The rows of A fall into several groups, which share some directions, and each row is roughly a mix of its group's hidden directions, except some rows that fit no group.
A:
9 43 30 -5 -2 8 14 -33 -1 16

7 37 11 -5 12 -24 9 -39 -19 12

-23 -35 7 23 -6 -16 28 22 9 19

11 -19 -3 1 6 21 26 36 18 35

9 -2 -6 -2 14 -1 42 -28 34 20

21 -6 39 3 5 28 20 -20 -19 -21

-26 -2 -25 2 -29 16 -12 -30 12 -29

-3 3 46 -24 23 -14 6 12 19 20

-18 -7 -19 -41 27 -6 -9 8 32 -11

31 22 2 10 -20 34 5 -31 -12 13

24 20 -51 -3 -20 2 -18 -8 -7 -4

-48 -16 -26 -3 3 17 -21 -18 -5 -10

-15 12 27 -36 9 31 -27 2 -14 -5

-10 21 -3 19 4 57 2 -3 4 -14

34 -4 -41 -19 -5 9 -14 28 6 13

-36 -29 0 -26 -15 -25 -6 25 4 -7

-40 -25 3 -9 -9 12 20 7 -26 27

22 -1 -18 -15 27 2 -48 -13 -1 11

13 -6 1 46 21 -38 6 -3 -12 7

-13 -10 -26 -43 -12 4 -6 -27 20 15

36 16 22 -2 9 16 8 -15 -16 -39

-18 40 -1 -20 1 9 -29 -21 21 15

38 29 -14 -4 0 28 24 -3 23 9

-31 8 17 -33 30 -23 -16 3 -5 -16

-9 -20 -14 10 23 -34 7 36 7 22

1 -21 -36 4 0 -5 9 7 -50 6

1 -22 -8 -12 15 40 4 43 -6 4

22 26 25 28 -16 -33 12 10 -2 -17

22 -30 -16 32 -2 2 15 24 21 -23

-3 -10 -31 -34 -1 35 -17 -7 20 16

-5 -3 37 18 3 -35 -2 -8 -7 37

-2 20 -19 14 -2 -32 17 10 40 19

-15 0 45 -9 -16 35 -6 -23 -3 -8

-18 -14 -39 12 -31 27 7 -21 4 -1

8 -42 14 16 2 14 23 35 14 7

20 -15 -7 11 -50 6 17 -12 -4 -25

22 7 -14 -31 33 -29 21 -12 6 11

-27 -17 41 -25 -15 -4 -17 2 19 -13

-13 -32 -5 29 30 -31 11 -13 -11 10

-32 -5 -4 2 -27 31 -5 -37 14 -9

-27 -29 -11 19 -4 10 -22 0 -19 38

7 -2 28 -28 9 -27 11 2 43 4

29 -10 -12 -22 17 -13 -29 35 -12 -16

38 26 -17 -8 1 12 -36 16 -14 12

28 -1 -7 29 39 11 6 10 -14 28

15 30 23 -25 -34 3 -17 -21 15 -8

25 16 -2 16 40 14 -14 -18 -30 5

3 33 -23 -16 14 -31 17 29 -1 -17

3 -17 -9 5 -32 -10 2 -19 -49 -11

-5 15 -2 41 -22 -28 11 -13 29 9

-33 23 -17 -27 26 4 -14 -13 0 -26

-7 7 13 37 -33 -15 16 1 -22 26

3 -11 -27 -13 -16 -37 17 30 17 -16

-19 -32 3 -6 -3 19 7 11 49 8

6 -26 9 -42 12 -11 -3 -41 0 0

-21 -30 2 -12 -33 28 -27 -14 -5 -10

-21 12 31 5 -2 14 -33 -36 -9 -13

-1 -42 23 27 14 9 29 18 2 -1

12 -29 5 31 -22 38 15 -7 -2 14

-12 -2 21 -1 10 34 -28 -28 -31 5

-2 -3 -22 29 -35 -18 35 -5 16 -7

-3 -6 -19 19 19 -16 8 31 4 44

15 -4 -46 9 26 -21 -11 12 -22 10

34 19 -31 4 -12 -7 -15 6 -38 -6

-11 -10 14 12 -30 -28 35 6 7 29

-27 -25 36 -14 -32 2 1 3 2 -23

-21 -20 24 -37 -17 -7 4 17 4 -31

-28 -19 50 9 0 20 -4 -4 -3 14

-5 -12 29 0 46 4 9 15 -20 23

-14 -22 11 -17 -29 -36 -22 -16 21 4

-3 4 -16 -11 -13 33 -20 -30 -36 11

-30 -9 -26 0 -40 -10 5 -20 0 -25

-14 21 29 -17 -26 14 -11 7 -34 -22

33 3 -15 -7 -31 -8 6 -8 -15 -41

-24 -8 38 -17 -24 10 -11 -18 -8 -29

-10 -19 8 39 14 28 34 -14 3 0

11 32 16 40 14 -17 20 -20 9 -6

22 16 7 2 2 -28 -11 5 -52 -6

28 6 6 -6 8 -34 -35 8 -26 18

-13 -18 -18 -28 1 12 -29 33 -19 -19

-38 -21 4 14 -12 -24 15 17 30 14

26 23 -20 13 -17 15 6 -6 41 -21

1 -6 -50 -3 0 -34 2 24 8 8

16 -31 -23 4 17 -24 1 31 -27 -11

7 22 3 -7 28 -24 31 -37 8 7

11 18 34 -5 -13 -34 7 11 -5 -35

-43 -15 0 12 -30 -10 -7 -1 20 28

29 -1 2 -34 27 5 9 20 -16 -31

-39 -13 -5 7 18 -27 3 26 19 24

-31 0 40 23 -4 -21 -15 -23 -3 -10

-12 -3 -19 16 -18 10 38 18 -19 -34

22 -22 8 -15 -18 -43 -4 -4 -29 9

44 -9 -13 9 -14 5 -1 30 -28 15

9 -4 -23 23 3 14 21 0 35 37

-16 -6 -3 -42 1 -21 -39 13 -11 -11

16 11 -30 19 21 33 21 16 22 -6

51 4 -6 27 -19 16 20 -1 6 -5

22 -8 30 10 28 -35 22 18 -8 1

37 -2 1 11 27 39 -1 -6 -24 -7

-11 -19 10 31 -44 -18 -1 -14 -4 -21

-7 -9 36 2 -18 8 30 -28 -9 -29

36 30 -5 -1 -4 -3 -4 16 8 -43

-5 -8 -47 -6 -28 8 -10 -16 -18 -24

1 4 -12 29 -13 -9 18 1 49 -22

21 17 35 17 -7 -9 37 -5 26 -6

17 -2 -17 24 -25 14 26 -28 25 20

1 -13 17 -30 -5 -28 8 -27 19 32

14 -39 -36 0 -33 -11 7 -5 -2 -11

9 -2 -38 21 17 -41 1 18 -1 10

-4 28 1 -22 -9 -48 0 8 20 -17

12 -23 31 18 -13 -7 8 17 -43 4

5 -3 19 27 32 -30 21 -6 22 -20

22 7 -11 -25 28 -16 24 -12 29 24

-22 -13 17 14 31 0 17 -23 28 -27

25 32 -22 33 -10 1 1 -14 30 4

38 -11 3 6 30 32 10 15 -23 8

0 33 6 -42 3 7 -9 -21 2 -31

6 13 9 -9 28 -13 -17 33 -37 -18

-8 26 18 -22 32 15 17 -18 8 30

52 9 8 -1 -2 27 -4 -3 -26 14

7 -10 -25 28 19 -18 11 25 9 37

-35 -7 24 1 13 -22 7 19 24 31

-15 13 44 16 -10 -10 -12 -35 13 -10

-1 14 -28 24 1 -52 -1 -1 12 -2

-6 -20 -4 31 -16 21 9 8 11 45

-40 -14 9 -6 -12 26 41 10 0 4

33 6 0 1 20 -36 10 36 -11 -6

-7 10 -22 36 -18 40 5 -7 20 -10

-2 4 -14 6 -4 33 42 26 22 9

-27 -32 -18 2 5 12 24 0 4 39

-6 16 25 -41 -16 -24 -18 -5 4 -25

-1 -15 7 -52 25 -14 -9 16 -3 -17

15 -2 5 38 8 22 -16 -28 -33 8

19 0 -12 3 -26 32 -1 -24 -37 17

5 11 13 -12 -29 5 -4 7 11 54

30 -15 1 33 21 36 6 7 17 -11

-16 25 3 10 33 -13 -11 11 32 -31

25 23 -19 -17 -35 10 -17 -24 -18 -10

-7 2 36 -16 22 -4 -16 -26 37 -2

-2 -12 -20 13 -20 4 7 -12 21 51

11 -9 50 20 4 -9 21 5 6 28

-4 17 1 5 -30 27 -28 -1 -40 8

4 20 12 -33 2 -44 -2 17 -17 14

23 4 -19 30 27 -9 -14 -20 15 -32

52 23 -8 14 16 8 18 -6 -4 -15

-17 -5 -27 35 -5 -11 -27 -19 -17 25

6 -1 27 -19 -10 -30 22 19 23 30

15 16 6 -16 9 0 9 10 22 -54

-11 14 14 38 10 -4 32 -29 12 -16

Here is one row of each group, with its name. Which group are the others in?
10 -6 -39 -21 11 17 18 -5 38 12 -> M
8 3 -21 46 -22 -4 -7 -29 8 20 -> S
-20 -22 17 -23 -30 -16 -1 7 -3 -39 -> J
-45 -12 5 -11 1 -41 5 17 11 2 -> H

-21 3 12 12 -51 -4 -2 -25 16 -13 -> J
29 -14 10 -19 17 -36 3 21 22 20 -> M
15 0 -28 34 -22 -38 11 1 7 -12 -> J
6 -9 6 2 -2 -19 14 -11 48 36 -> S
-24 -27 -8 -4 -37 -2 -25 -2 -20 -24 -> M
23 4 -22 30 1 28 13 -7 -15 36 -> H
15 43 -33 6 -9 -24 18 -13 -3 7 -> H
23 13 14 -43 13 -14 -24 14 3 -24 -> S
28 -37 -2 -1 -21 -4 29 -5 4 31 -> M
-13 1 -23 -14 -37 -15 8 -22 -31 -21 -> H
27 -13 19 -27 13 17 25 29 -1 -22 -> J
-16 -16 11 0 41 -2 10 -18 27 -31 -> S
